(in the rows, 128 means zero)
Each path below is one point turned by a fixed rotation once a step. After each direction that follows a path, write how fast that rotation turns it, in degrees each step (0 if it stays still).
Each turn is a multiple of 5 degrees from 10 to 175, or 0.
Each row of a path follows its step; steps can be skipped.

step 0: [123 130 137 130 125 135 131 137 125 117 122 124 116 129 131 132 129 128
 134 127 130 124 117 127 124 128 135 126 133 129 121 132 127 133 120 123
 131 121 129 125 125 132 139 125 128 125 130 119 134 118 131 124 133 138
 126 117 135 133 128 126 136 130]
step 2: [128 131 134 120 126 126 120 120 131 132 128 133 130 118 127 132 127 131
 142 127 127 121 127 122 130 129 137 131 120 134 117 126 131 132 140 123
 126 132 133 127 117 126 123 122 131 126 120 119 129 130 122 134 130 127
 132 131 138 133 132 127 121 132]
step 4: [144 127 134 136 121 129 139 128 125 135 123 120 132 129 129 120 126 133
 129 131 128 131 133 129 129 121 135 135 126 132 132 127 129 120 128 132
 134 124 130 122 122 123 121 118 126 124 136 137 120 136 122 127 125 127
 120 135 135 128 128 125 123 121]
step 6: [131 120 128 127 135 131 128 130 132 136 124 127 127 134 132 132 130 128
 118 136 124 121 121 138 126 122 137 129 132 128 125 127 124 136 122 120
 126 128 125 126 134 116 142 127 123 127 134 135 133 126 125 127 137 132
 129 126 123 128 130 135 125 115]
step 7: [139 133 124 123 126 129 129 134 131 122 128 130 129 130 118 131 130 134
 137 129 130 125 143 119 131 129 127 123 126 125 131 126 124 131 132 132
 120 130 129 123 122 124 123 137 130 129 137 124 138 141 123 131 122 127
 120 124 137 119 124 127 120 128]
step 10: [136 120 129 124 122 131 132 130 125 126 127 124 131 124 129 140 134 125
 135 130 131 134 136 119 126 128 126 124 119 124 130 123 127 115 113 122
 130 125 125 130 127 136 132 128 133 134 134 128 124 133 130 119 116 126
 126 125 134 130 136 127 137 131]
step 11: [129 124 129 135 131 126 133 127 125 127 128 138 125 129 128 124 124 139
 114 126 132 127 123 136 132 126 118 128 128 121 114 131 121 134 130 120
 136 125 134 123 122 130 133 125 128 136 124 125 139 127 127 132 131 128
 139 134 122 136 135 125 127 128]
step 12: [128 127 130 126 127 129 130 117 139 126 125 123 123 124 125 134 133 124
 133 129 128 115 131 128 134 123 138 131 131 115 124 122 120 129 132 126
 122 131 116 133 132 129 125 131 134 121 126 125 128 135 134 119 128 127
 134 120 126 120 119 131 123 122]
step 13: [131 137 134 126 127 119 124 135 121 121 127 122 141 131 122 127 117 124
 128 131 131 128 118 126 121 132 129 124 126 126 120 127 124 124 119 126
 132 119 131 129 125 127 133 132 135 129 125 127 129 130 128 138 127 132
 122 124 144 120 133 124 129 135]
Speeds:
[129 128 129 128 130 128 128 126 129 127 130 126 126 127 127 131 127 127
 128 128 126 126 128 129 130 128 125 128 127 128 128 127 128 128 130 125
 128 131 127 128 128 127 130 129 127 128 130 128 131 127 127 129 126 131
 129 128 129 129 128 127 128 126] -> 70
[128 129 127 125 129 126 127 129 127 129 126 127 129 128 131 128 128 126
 127 129 125 128 129 129 126 128 128 130 130 126 128 127 127 126 126 129
 127 129 127 129 128 128 128 126 130 128 128 127 130 127 128 127 126 127
 127 128 125 127 131 125 127 128] -> 155
[131 127 129 129 125 127 130 129 128 130 124 130 128 128 125 128 128 127
 126 128 127 128 128 125 128 130 126 128 130 129 128 128 128 130 130 128
 130 129 128 127 127 129 127 127 127 130 126 129 128 129 127 130 125 126
 128 128 128 128 128 127 129 128] -> 115

step 0: [120 125 130 127 139 128 117 136 125 135 124 130 125 134 134 122 131 132
 133 125 129 124 136 131 131 126 124 131 139 125 118 125 135 121 128 121
 128 126 138 123 127 122 122 124 123 119 135 137 119 129 128 128 121 126
 131 126 124 122 128 132 133 123]
step 1: [115 119 125 125 125 131 137 134 130 127 124 139 124 123 125 136 129 135
 130 126 123 124 131 131 131 131 115 121 133 119 121 140 123 125 117 132
 128 120 129 130 119 124 126 130 122 125 125 126 126 127 130 129 133 126
 128 130 135 127 130 133 120 128]
step 2: [122 129 134 133 138 124 123 139 133 127 125 124 136 131 136 131 139 136
 133 124 125 125 128 134 136 124 126 136 123 120 125 134 128 124 128 131
 137 134 131 127 130 128 124 125 123 126 129 130 117 130 124 140 130 132
 132 126 133 122 117 125 127 121]
step 3: [118 121 131 123 136 135 123 131 133 126 127 133 119 130 129 130 122 136
 116 126 119 124 131 126 141 127 120 123 130 119 121 130 139 131 129 128
 127 122 129 130 124 123 132 138 119 130 121 132 127 124 130 131 121 130
 123 129 132 127 130 121 129 126]
step 6: [132 127 134 130 131 132 128 130 128 132 118 129 122 131 135 135 131 121
 136 130 115 123 128 131 137 133 125 132 135 116 130 127 128 131 125 128
 135 116 120 123 129 127 128 124 115 127 130 122 132 123 134 128 123 126
 127 133 137 125 133 128 134 137]
step 8: [121 136 133 132 141 129 134 128 130 132 127 131 124 122 139 128 135 125
 133 129 121 120 136 133 125 124 118 124 135 124 125 131 134 122 118 128
 126 123 131 127 124 131 133 126 116 132 130 129 132 128 128 121 118 128
 133 127 131 120 126 127 122 137]
step 9: [119 130 132 131 133 127 120 128 127 130 120 135 130 128 123 127 121 123
 141 130 125 122 127 130 132 128 126 128 131 112 120 134 122 131 124 130
 136 126 126 132 125 125 119 120 128 127 123 137 122 138 132 129 131 128
 135 134 134 128 129 119 128 121]
step 11: [125 130 130 120 140 123 123 123 131 126 132 134 124 135 131 129 136 132
 129 129 125 116 126 124 131 124 128 128 129 120 127 134 128 126 130 132
 127 129 129 135 124 121 113 125 115 121 121 130 126 136 130 122 122 126
 127 136 139 127 124 125 133 131]
step 12: [129 121 133 123 128 127 125 135 130 130 134 131 125 114 124 137 127 131
 135 131 126 135 115 129 135 124 122 126 126 123 126 125 138 125 117 121
 132 122 127 131 131 125 123 131 125 130 124 137 117 132 132 136 128 132
 135 130 135 131 127 123 124 134]
Speeds:
[125 127 127 129 124 127 124 126 130 128 128 126 129 128 127 127 129 127
 129 128 128 127 127 128 128 128 128 129 127 128 130 126 128 127 126 130
 126 129 128 129 128 126 131 128 126 128 127 128 127 128 128 129 128 126
 127 130 126 125 128 130 128 129] -> 0
[129 131 127 127 129 127 129 129 128 127 128 127 128 129 128 129 129 130
 128 128 128 126 127 129 130 128 128 129 127 126 128 127 126 127 127 131
 128 127 129 130 127 127 128 126 130 129 130 129 133 127 132 128 128 127
 129 129 127 128 126 130 130 128] -> 155

step 0: [123 127 130 124 136 127 126 120 132 126 126 128 134 120 121 124 120 125
 134 122 136 121 121 132 128 116 124 132 142 128 124 123 132 139 125 128
 126 132 127 134 131 124 129 137 131 126 125 132 137 138 126 124 132 124
 129 112 131 132 127 134 129 128]
step 4: [124 125 123 129 122 132 137 120 129 121 130 126 125 122 126 134 136 128
 142 131 122 135 124 134 122 118 125 125 130 125 131 125 136 128 138 133
 124 120 121 129 122 125 121 119 128 126 124 125 135 130 120 139 128 127
 130 121 125 128 121 134 133 122]
step 5: [130 129 131 124 138 128 127 125 128 131 116 137 123 129 128 129 123 134
 129 129 135 125 127 134 131 130 127 126 136 120 123 121 126 128 117 134
 129 127 115 127 137 137 132 139 125 132 121 134 138 134 132 133 134 115
 127 128 122 135 126 133 130 131]
step 6: [123 129 127 121 127 127 126 127 134 124 126 129 130 129 129 131 137 131
 136 124 118 126 116 136 132 119 120 131 131 126 132 134 133 131 124 131
 137 141 125 125 128 123 130 121 129 135 132 142 130 121 125 116 137 135
 123 128 129 126 133 120 133 131]
step 7: [124 127 129 131 126 129 129 132 121 122 116 123 127 128 120 128 133 129
 131 132 128 130 131 124 137 133 136 128 131 118 131 118 117 132 140 137
 132 120 131 123 132 132 122 120 132 134 130 122 133 127 131 128 127 134
 124 118 117 127 133 132 139 131]
step 8: [124 128 124 140 134 124 125 126 133 123 120 130 131 135 124 132 121 135
 124 129 129 129 116 129 132 120 120 125 141 132 123 116 139 133 131 127
 126 126 134 128 129 123 134 131 125 127 122 130 129 138 123 129 134 127
 135 120 139 125 122 130 131 133]
step 9: [130 123 129 123 131 129 134 121 128 122 140 131 130 116 125 130 135 133
 127 128 123 123 119 142 131 127 127 133 125 135 135 125 137 130 128 136
 128 120 121 126 121 130 118 135 130 133 127 133 133 128 132 125 126 123
 127 123 113 127 126 130 136 125]
step 10: [122 133 127 129 125 133 134 131 126 133 124 136 137 127 132 139 126 127
 138 133 131 129 130 126 130 127 120 122 142 120 123 128 129 132 124 130
 131 121 120 125 139 133 131 121 117 140 130 133 127 122 127 138 132 126
 128 131 124 130 135 131 134 132]
step 12: [124 126 127 124 121 134 128 129 132 123 118 123 137 116 125 127 132 129
 132 128 122 132 131 124 135 122 125 124 126 121 131 121 128 134 138 134
 125 124 125 121 128 119 116 129 125 128 124 131 135 130 116 125 133 135
 124 118 128 131 118 130 134 119]
Speeds:
[128 126 129 128 130 129 127 128 129 128 129 128 127 128 129 129 126 129
 126 127 131 128 127 129 128 125 129 126 127 127 129 130 131 129 128 128
 129 128 127 128 130 128 129 125 129 127 128 128 127 130 127 125 128 129
 129 130 127 126 128 127 127 131] -> 140

step 0: [130 137 123 126 124 125 117 120 129 128 126 122 128 121 122 136 124 122
 112 138 130 122 128 127 126 118 131 129 124 124 137 123 131 131 127 136
 119 134 116 133 128 128 118 128 122 123 126 131 138 123 126 121 125 127
 123 125 125 131 130 125 127 123]
step 1: [127 132 119 128 123 129 133 122 131 124 142 120 133 133 121 127 132 124
 128 134 121 126 126 132 128 133 129 129 117 127 117 131 121 125 123 124
 114 122 120 125 133 123 121 128 130 132 130 132 124 125 135 131 118 124
 131 126 129 116 119 129 129 125]
step 5: [120 137 131 121 134 127 129 124 126 133 126 118 129 132 127 118 128 141
 123 119 141 135 126 136 124 130 133 125 133 124 124 130 128 133 124 132
 122 141 130 133 124 131 132 129 132 139 123 132 127 130 132 130 123 128
 140 124 126 129 121 131 131 130]
step 6: [130 126 129 133 138 132 131 131 125 128 123 127 126 124 131 131 115 127
 112 126 130 134 133 130 132 122 133 134 132 127 133 121 128 121 123 127
 118 123 119 133 123 130 130 129 120 140 128 125 121 127 129 119 126 132
 128 144 120 124 129 125 130 128]
step 8: [129 124 119 128 130 131 129 133 122 132 118 121 132 129 120 126 122 129
 129 134 121 117 132 132 138 125 113 131 126 130 127 125 137 128 136 137
 124 131 124 135 128 134 124 125 131 123 121 131 131 130 136 137 126 129
 128 131 122 131 137 128 139 127]
step 9: [133 132 126 123 123 128 117 130 135 132 135 119 132 130 118 119 129 129
 123 124 121 123 117 134 128 128 132 125 130 126 137 132 122 127 134 125
 129 124 125 114 135 140 121 128 132 127 132 123 126 122 135 132 133 124
 134 136 123 130 126 125 133 123]
step 10: [135 134 118 115 123 133 125 129 117 125 126 126 122 133 120 132 129 128
 127 127 121 139 126 120 128 127 124 123 122 136 143 122 129 126 122 130
 122 119 134 129 128 125 124 122 136 126 120 132 122 128 124 126 128 125
 126 131 126 130 117 133 127 129]
step 12: [133 130 136 136 129 126 123 127 124 128 134 115 112 126 127 135 126 122
 123 130 130 126 131 126 126 125 121 131 121 131 126 122 134 119 128 125
 118 136 124 129 132 122 132 125 133 132 137 128 134 136 142 117 127 124
 125 127 126 128 123 128 126 120]
step 13: [123 135 130 128 117 142 132 128 138 125 136 129 126 125 131 125 135 122
 122 132 128 130 128 128 131 130 130 122 129 130 120 124 116 122 125 131
 121 134 127 129 122 135 126 139 131 132 120 136 129 126 138 128 130 130
 135 122 121 128 131 136 120 124]
Speeds:
[128 128 128 127 129 130 126 129 129 128 127 128 131 129 128 129 129 128
 127 125 129 127 129 128 127 130 126 127 128 126 129 127 129 130 128 127
 130 126 127 132 130 126 126 129 126 128 130 129 129 126 128 129 127 129
 129 130 127 128 129 129 129 126] -> 40

step 0: [133 125 127 128 127 123 123 136 124 122 113 136 138 126 124 130 116 127
 134 125 124 134 130 132 141 131 125 124 129 131 127 132 123 126 123 141
 120 131 129 131 128 120 134 134 131 126 131 127 128 130 125 136 120 121
 125 132 134 125 129 123 126 129]
step 1: [132 122 121 137 127 134 125 130 125 129 132 126 137 134 121 131 125 120
 121 123 131 127 138 134 134 137 124 129 129 127 125 131 133 119 132 126
 118 131 132 115 135 125 128 121 127 128 132 132 130 138 133 131 136 123
 125 121 135 132 125 132 121 129]
step 3: [127 136 122 121 137 131 130 123 131 132 126 136 118 134 126 131 124 119
 133 131 133 131 127 138 131 139 127 124 121 122 133 123 124 127 128 128
 131 132 130 131 122 125 124 131 133 130 127 127 134 125 109 120 124 130
 128 130 132 121 126 124 129 120]
step 4: [132 124 123 123 141 131 130 129 116 134 132 133 126 129 126 124 116 128
 130 129 120 126 132 135 124 134 126 123 130 125 138 127 137 130 122 128
 118 122 131 126 117 131 122 129 125 131 119 131 131 123 131 132 125 132
 132 132 130 129 128 136 129 139]
step 7: [130 130 132 131 130 127 128 127 124 129 140 129 110 124 122 134 134 131
 129 133 130 134 129 126 131 132 112 131 130 132 131 127 136 131 120 131
 124 134 120 128 132 126 138 125 134 121 124 132 131 131 128 123 123 119
 126 135 129 127 126 135 122 130]
step 8: [127 127 122 124 122 128 136 126 126 142 131 124 122 121 132 136 131 128
 145 129 126 131 129 140 121 133 124 125 133 124 121 138 127 125 126 134
 134 123 129 126 128 125 138 131 129 130 128 127 123 129 125 124 132 130
 126 126 132 125 122 124 122 140]
step 9: [131 113 118 128 142 127 135 131 128 128 129 126 138 121 124 125 135 134
 125 130 130 122 129 137 132 126 135 127 125 132 127 122 131 129 129 128
 132 124 128 126 135 133 130 132 126 129 128 126 124 120 114 123 129 129
 128 130 125 124 127 120 122 141]
step 11: [122 129 133 128 127 125 133 126 127 126 133 126 130 127 124 123 126 138
 129 125 128 130 134 124 125 139 125 124 116 128 127 140 125 123 132 133
 130 142 121 130 120 128 133 140 122 133 131 129 137 134 135 124 120 134
 137 123 127 124 132 130 125 130]
step 13: [131 135 128 131 125 123 127 128 135 137 128 128 128 127 134 131 121 127
 134 136 129 121 134 134 134 115 130 139 124 134 128 124 128 123 120 134
 121 132 129 125 129 130 125 124 131 124 126 127 130 126 129 126 135 132
 120 122 130 116 138 132 115 135]
Speeds:
[127 128 128 130 129 127 126 127 127 129 127 127 128 127 127 128 129 128
 129 129 129 127 129 126 129 127 126 130 126 127 126 128 127 131 127 128
 128 126 126 129 127 127 129 124 129 127 125 129 129 125 130 131 128 131
 128 130 129 130 127 128 127 128] -> 135
[128 128 128 129 128 129 129 131 127 128 126 128 129 128 128 127 130 127
 130 127 128 128 126 129 132 131 127 128 127 127 125 125 127 129 129 129
 127 128 129 130 128 129 128 129 129 129 130 129 127 124 126 128 128 128
 129 128 126 128 130 129 130 127] -> 120
[126 131 129 127 128 129 127 126 125 128 130 130 126 126 127 127 128 129
 131 129 128 127 126 130 128 129 129 129 127 128 130 127 128 127 129 127
 128 127 126 129 127 125 132 130 129 130 130 129 129 128 128 129 128 129
 125 128 128 128 128 129 131 128] -> 85
